rotation ticks, each row followed by its count of ticks
The counts run from 0 to 404.
1	-14	-15	12	3	9	-2	12	10	9	2	-1	-4	5	-3	-7	-7	-2	9	-2	17	-6	6	-7	7	17	-27	12	-8	-13	-5	-7	-2	-1	-13 -> 244
3	21	-9	10	1	2	16	6	-9	-5	2	8	4	9	-8	4	5	2	14	-4	22	-10	-15	-25	-2	-9	-1	2	-1	12	-15	1	-6	-10	-1 -> 359
10	6	5	8	4	-4	8	12	5	14	1	-16	-15	-18	-1	10	-4	-13	7	-5	2	1	-9	10	-7	8	-7	13	-7	19	-13	11	-10	-9	-9 -> 316
-8	5	9	-2	11	1	2	-12	12	0	7	-7	2	9	24	1	-9	17	5	2	-6	18	6	5	-3	8	-28	6	8	-6	1	-5	-14	8	-3 -> 226
11	8	-6	8	0	4	18	1	-5	-14	0	12	-2	1	-12	2	9	-14	-5	-1	20	-5	-12	-17	-2	2	2	5	-6	-3	-25	5	-15	-11	-10 -> 118
11	2	-3	11	0	-7	12	12	2	21	11	-9	-14	-12	-9	-2	12	-6	12	-9	2	-3	-4	0	1	16	-3	9	3	2	-10	12	-1	-23	-12 -> 329
10	3	8	7	-4	-1	-2	-4	11	-9	-18	15	10	6	-9	0	7	11	-27	-2	-1	-4	-13	10	-13	3	-7	-7	15	-1	-5	15	4	20	-6 -> 280
-7	-2	-6	8	23	1	1	-12	-8	12	6	5	2	10	23	-2	-19	0	14	5	11	-4	1	8	-10	14	-13	-8	-2	-13	1	3	0	10	-4 -> 396
-24	10	-5	4	-2	-3	-3	8	16	-5	-2	-1	7	9	1	13	-10	-1	8	9	13	3	-4	-7	-2	-1	-12	7	3	14	4	-11	-19	-1	22 -> 220
2	9	2	-2	3	5	9	3	-6	-7	-10	9	5	3	-3	9	-7	-15	-9	-1	-1	-5	-17	-2	-2	11	10	-2	-3	18	-15	-5	-28	-14	18 -> 135
-1	-6	-9	-2	8	-17	0	-15	-9	9	12	-12	-10	14	16	1	12	14	10	4	-2	2	1	-3	-21	-2	8	-12	9	-12	-11	12	1	7	1 -> 184
11	10	-5	-1	7	-1	19	-2	-12	-4	5	15	1	11	7	-3	6	-17	-15	9	13	-2	-14	0	1	14	-1	-2	-1	-9	-11	-7	-21	-15	-11 -> 130
5	-20	-3	9	5	4	-1	-2	10	3	4	-4	-6	6	11	-5	-6	9	7	-8	-1	11	10	2	6	18	-26	14	-9	-19	-15	-4	-6	1	-14 -> 242
9	13	12	5	0	3	15	-7	3	-12	-10	23	16	6	-8	-1	8	2	-17	-7	-12	-1	-12	0	0	10	-1	-6	20	1	-10	11	-10	-7	12 -> 124
-2	-8	-20	2	-4	-11	-7	4	-3	12	2	-14	-17	2	-3	12	2	-1	16	-2	-1	-10	-7	-11	-14	7	13	-6	-3	12	-17	2	-5	-14	17 -> 176
18	-6	-8	3	-11	-15	-14	5	8	-5	-7	-7	-14	12	-1	6	4	11	-3	3	12	-1	-8	-13	-9	-6	-7	0	-8	3	-29	-7	-3	4	-16 -> 33
-17	-2	6	0	9	-3	4	-10	8	-3	5	-1	7	14	25	5	-6	12	4	5	-1	19	9	5	-5	5	-18	9	4	-5	-1	-6	-19	13	8 -> 225
17	2	5	6	15	-10	4	-4	-6	25	4	5	-5	-2	19	-9	-10	-3	9	-3	-2	-7	-7	13	-6	19	-8	-9	3	-5	-12	7	9	-7	-12 -> 157
-12	-1	-8	12	6	8	-1	16	14	3	0	-8	2	2	0	6	-20	-6	17	1	22	0	-1	-11	0	4	-27	14	-10	7	-1	-7	-11	4	1 -> 232
-3	4	1	1	10	-5	25	-16	-14	-2	9	1	9	16	10	1	19	18	3	-8	-6	9	-2	-10	-13	-5	7	1	8	-7	-14	16	-8	4	6 -> 352
4	9	4	11	5	-3	7	18	10	21	-2	-11	-7	-19	-10	5	-2	-14	10	-4	8	-5	-10	8	-7	7	-7	9	-1	19	-3	10	-5	-8	-4 -> 317
-7	8	3	0	13	1	4	-4	11	8	9	-7	3	10	19	-5	-10	13	7	7	7	10	5	4	1	7	-34	5	9	-11	9	-6	-11	9	-10 -> 227
-1	-1	2	9	1	-4	2	3	7	6	6	-7	-15	-10	2	14	-1	-2	4	-3	7	14	1	13	3	14	-17	20	-14	0	-11	4	-8	0	-26 -> 74
0	8	6	4	-4	-8	1	1	12	1	-16	17	13	2	-12	6	6	-4	-27	11	3	-2	-14	19	-7	11	-1	-3	14	8	4	4	-8	8	8 -> 293
2	-5	-4	9	7	5	-14	1	10	1	-8	-2	-12	-7	2	9	-25	-2	21	-9	1	-8	-5	-6	-8	17	-11	-5	-7	12	-15	4	2	-7	8 -> 402
-2	12	-1	2	-4	1	-5	15	11	5	-7	-14	-5	-8	-5	17	-9	2	-2	2	12	1	-14	6	-4	6	-21	9	-2	27	5	-4	-12	5	-10 -> 63
2	-5	-7	-2	5	-6	20	-7	-10	13	17	-12	-7	9	6	-1	26	6	4	-6	-10	6	3	-2	-5	9	6	5	7	-15	-13	12	-13	-11	-2 -> 340
-10	17	4	12	1	-3	14	-6	-3	-7	-5	25	21	14	-6	2	3	11	7	-7	9	-5	-10	-12	-5	-6	2	-3	11	11	-9	7	-1	0	14 -> 363
10	-6	-3	9	2	-10	13	4	-1	18	14	-10	-17	-11	1	0	14	-6	11	-8	-3	6	2	6	1	16	0	13	-4	-3	-18	11	-6	-20	-13 -> 328
3	15	-10	-4	11	8	-3	-1	-4	3	3	-4	-11	5	12	12	-23	0	10	-2	2	-6	-11	-5	4	19	-17	-10	-2	13	-4	-12	-14	-17	-3 -> 386
-2	11	3	0	3	4	17	-5	-5	0	2	-4	9	6	-8	3	14	18	8	-16	-15	0	-5	-16	-13	-4	6	-3	20	11	-9	16	-7	-3	17 -> 349
2	-6	-11	4	9	-17	0	-5	-6	30	11	3	-4	8	11	-9	6	5	8	3	-3	-8	1	10	-9	19	0	-14	12	-13	-1	9	11	-7	4 -> 170
0	-6	-19	10	1	4	10	7	3	16	11	-12	-12	-8	-11	2	16	-5	0	-1	9	1	1	5	5	22	-16	13	3	-15	7	6	-4	-6	-18 -> 88
5	13	-3	-2	0	-4	4	13	5	12	0	-9	-10	-9	-6	7	0	-16	-18	16	13	-5	-18	13	-3	14	-9	2	1	9	3	-4	-17	-8	-15 -> 301
12	2	-10	8	-16	-10	-13	15	14	0	-13	3	0	10	-16	3	3	9	-2	5	19	-14	-11	-13	-7	-5	-8	-3	-1	12	-15	-8	5	4	-6 -> 35
